One turn moves each row of this set onto another row. After a few examples, where does it send each row asked below?
K_944: [ 10.5  10.3 -12.6  -1.7  -7.1 -12.8  -0.7  -0.4  19.1  -4.0  -5.2  11.4
 -16.8  -7.0   1.8  -9.7  29.4]
K_116: [ -4.9 -17.2  -9.0  -8.8  10.1  -4.3  -1.0 -14.0  35.1 -10.7  13.1 -16.3
 -14.1 -11.0   3.9  21.2   2.6]
K_977: [  4.6   4.4 -15.2  -9.5   6.2   8.5  10.8  -4.1   8.0   2.1   8.2  10.3
 -18.3 -18.7  10.5   3.2  38.7]
K_350: [ -1.8   2.4 -15.6   6.7  17.2  -8.5   6.9  -9.3   3.3 -12.8  24.9  10.5
 -28.1  -1.5  20.1   7.5  -2.2]
K_245: [-21.8  -2.0  12.6   9.5  24.1   9.2   6.4 -10.6   5.5  14.3   2.5 -17.8
  -3.9  -3.3 -12.1 -10.8   3.1]
K_361: [  8.2   1.5   0.3  23.1   5.9  10.0 -20.5   4.9  12.0 -11.5  12.0 -10.3
 -14.2 -16.1 -17.6  23.8  28.6]
K_190: [  6.1  17.0 -10.2   9.2  -7.1  12.3  -5.6   2.7  10.4 -26.1   5.7  -4.3
  -4.4  -0.9   5.0 -22.6  10.5]
K_167: [-13.0  -5.7   4.4   7.9  -3.6  -7.4 -10.8  -6.5   7.1   1.4 -10.2  -3.8
  10.6 -16.3   6.3  27.3 -10.2]
K_413: [ 15.2  -7.8 -10.0  -5.7   5.0  -0.8   6.2  -2.7   8.0 -12.8   7.5  25.1
 -24.0 -19.9   1.2  -6.3  14.3]
K_470: [-20.3 -13.9  -2.1   3.9 -11.2   5.6   2.6  -5.2   1.3   8.7  -5.1   3.5
  -2.3 -12.1   8.1  27.3  -7.0]
K_250: [ -0.1  -4.5  -3.3   5.2  31.5  17.7 -12.3  18.7   5.3  -7.1   0.1   6.3
   9.7   4.7 -17.8  19.8   4.6]
K_119: [  2.8  12.6   1.0  13.4  19.3   9.0  -5.5  -6.2  15.8  17.0  11.9 -19.4
  14.8   1.3  15.8  -9.5  -1.4]
K_189: [-18.4  -0.2   9.1  19.0  22.3   9.0   1.7 -18.4   4.2   4.6   1.8   4.1
 -14.0   6.4 -15.9 -12.6   1.8]
K_718: [ 16.8 -11.0  -7.5  20.9  14.2 -13.8 -13.3  -3.7   7.0  10.6   6.9  -7.4
   5.0  -1.0   9.3  13.2 -16.5]
K_206: [ -0.7  20.6  14.8  -6.4  -0.4  12.2   3.6   5.4  20.6  -0.4  23.3  -3.8
 -17.2  -0.6 -16.0   0.9  -2.1]
K_106: [-11.4  -1.6 -17.7   8.4  17.9  20.1 -15.8  15.3  17.0 -10.4  -6.9  10.2
  14.0   4.5 -12.2  13.3  14.1]
K_558: [ 19.6  -9.8  -9.3  14.5  19.0  25.6  -5.2  12.7  -4.6  11.6  15.3 -11.0
  11.8  -9.7  -1.9   7.7  -1.8]
K_111: [  4.1  -1.8 -39.0   7.5  -5.9   6.8   7.2   4.7  -3.3   1.6   9.6 -13.9
 -14.3  -8.1  -3.7  14.6  23.6]

K_350 turns into K_111
K_361 turns into K_206
And these:
K_119 turns into K_718
K_977 turns into K_944
K_470 turns into K_106
K_245 turns into K_167

